Each path below is one point turned by a fixed rotation once a step. After each direction that follows a path, write how fast that rotation turns it, in degrees each step (0 if it stays still).
Each turn is a multiple of 5 degrees from 10 to 175, or 0.
Each row of a path follows its step; steps can be skipped.
path 1
step 0: [-13  -6  -6  -5 -31  -6   9 -52 -21 -54  33 -26  13 -24  41  -8   5  22
   5 -10 -22  22  -7  -8   9  78  14   2  42 -18  39  79  -3  -9  25 -40
 -28 -20  26  11  23  23  -6 -38 -49  57 -14 -16  42 -26  12  -5 -21]
step 1: [ 17  59 -19 -30  18  12  20 -37  29  12  10 -37  37  35  49  33   4 -41
 -33  41   8  60  -1 -10  12  32   4 -20 -32  -1 -29  33 -48   0 -53  30
 -29  19   0  13   7 -15  47   0  13 -53  -6  19 -27  -2  39 -12 -27]
step 2: [-23  20   1  15   7   8 -55  13 -17 -38 -16  -4  -2   2 -26  70 -13  39
  31   4  29 -10  14 -15   1   1   2 -57  20  13  18  42  30 -18 -22  46
  81  15  -5  -8  31  15  36 -15 -15  -7  -4  24 -44 -32 -20 -60  44]
step 3: [-52 -29  40 -29  12 -34  13   3 -22  21  -3   2 -32 -44 -14  29 -56 -26
 -35  -5 -63 -49  21   8 -21  16  48  16  27   0 -50  58 -12 -20 -38 -40
  28   5  24  -9  -3 -45  -9 -15  19 -28  11   0  20  39   5 -17  -5]
step 4: [  9  31  -2 -12  46  21  43  11   8  -2  29  36  -4  37 -24   0  -6 -21
   6  -6   8  10 -39  63  17  -1 -68 -65  25 -10 -16  26  56 -54   4 -33
 -10 -14  59  28 -39  -5  31   3  -3 -12 -15 -41   2  33  -6  27  16]
step 5: [ 24  24 -70  -7  -4   8 -37  17  27  33  31 -33 -11 -26  34   1 -15  34
  38  40 -20 -26 -26  19 -11  40  42  29   5 -36 -32  11  36   6   3   8
  -8  61   8  54   6  31   7 -40 -46  34  -4 -35  23 -10 -49  -6  -2]
step 6: [  9   1  17  -7  59 -34  37 -50   7   8  26  -3   4  11  -6  -5  -9  32
  19   9   9 -13  21   2   3  19  37 -26 -34 -10  -5  66 -10  -2   8  30
 -46  17  -9 -47 -35  21  16  50  16  -4  41 -27  -6 -59  20 -48 -79]
step 7: [ -8 -20  18 -17   6 -14 -23 -37 -22  20  34  16  -5  20  18  83  66  20
 -25  10  57  -5  18 -27 -53  35 -14   3  38  11  23  38  28 -39  -1  35
 -22 -23  -5  41  19  -4  19  20 -28  -9   9  54 -26  45 -30  10   5]
step 8: [ -3   3  18 -50 -18 -24   1  -1  62 -31   1   3 -15 -24   6  90  -7   7
  -8  -6 -25  35  42 -49  51 -13   5  -4  63 -22 -76  27 -24  -3 -14 -14
  -3  18   1 -17  -7   6 -12 -13  21  29  -6 -31  16 -12   1   3  56]
step 9: [  -4   19  -28   -2   24    1    5   35   21   21   36    0   36   -7
   -9   -3  -21   20  -29   36  -55   -1   -8    0   40  -26    0 -101
  -17   15   51   48  -18  -64   20   26   10    0    7   11  -11  -60
  -47  -33   18  -20    6    3   -3   36  -19   -1   -4]
step 10: [-21 -24 -10 -14   5  35  14   4 -11  12  41  -6 -17 -36  36  18  37 -29
  48  29  -6 -35  32  72  -2  28 -11  -4  12  10  13 -16 -11 -58 -24 -39
  38  23 -32  12  -1  80  12 -50 -10 -28  27 -45 -16   6  -8 -30   2]
Directions:
[  3   5   1  -2 -17  -3 -18  -5  -3  -4   8   9  -2  -4   1   1  11   6
  15  12   5  -1  -9 -10 -16  -6  -8  -7  -1  13   0  -6  15  -5  -4  -4
  10 -17  -8   7 -14  -7   6 -14  -4  -2  -6  -8  -2  -1  -1  -4  -8]  140
[  4   7   5  -7   4  17  -4  18 -17  -5   3   5 -13  -6  10   9  -1  -9
  -2  -6   9  -8  -7 -17  10   1  -3  -2   7   8  -9   6   8   6  -8   4
  -9   2  -5 -16  -8  -1 -13   4   3  -3  -6  18   2   0  -6  -4  -7]  70
[ -4   5   0 -11 -10  -1   1   4  -1  -1  -5   0  -1  -8 -12   4   6  -7
 -11  -5 -12  -7  -4  15   3 -13   9 -13  -1   5   2  -9  -5  -8  -9  -6
   1   9   3  -5 -14   1   0   5 -12  26  -9  -2 -16  15  -6   1  -4]  65
[  8  -2   6   9 -17   7  21  -5   3   8   1   2   4   1   6  14  -1   8
   0   2   1  -4  -7 -11  -1  -5  -6   0  -5   0   9   2  -8  -6  -5 -13
 -12  -1  -8  -9  14  -3  -7  -7   9   6   9  -8 -13  -7 -23   5   2]  35
[  4 -11  10  -7  -4 -10   6   1   4 -19   8   8   3   3  10   7 -15  -8
  -3 -10   2  -6   5   7 -12  -2  11  -2  -2  12   7  -6  -1   9  -4  22
 -12   2  -4  10   1  -4  11   0   1  -5 -15  -1  -5 -11  -9  -3   6]  70
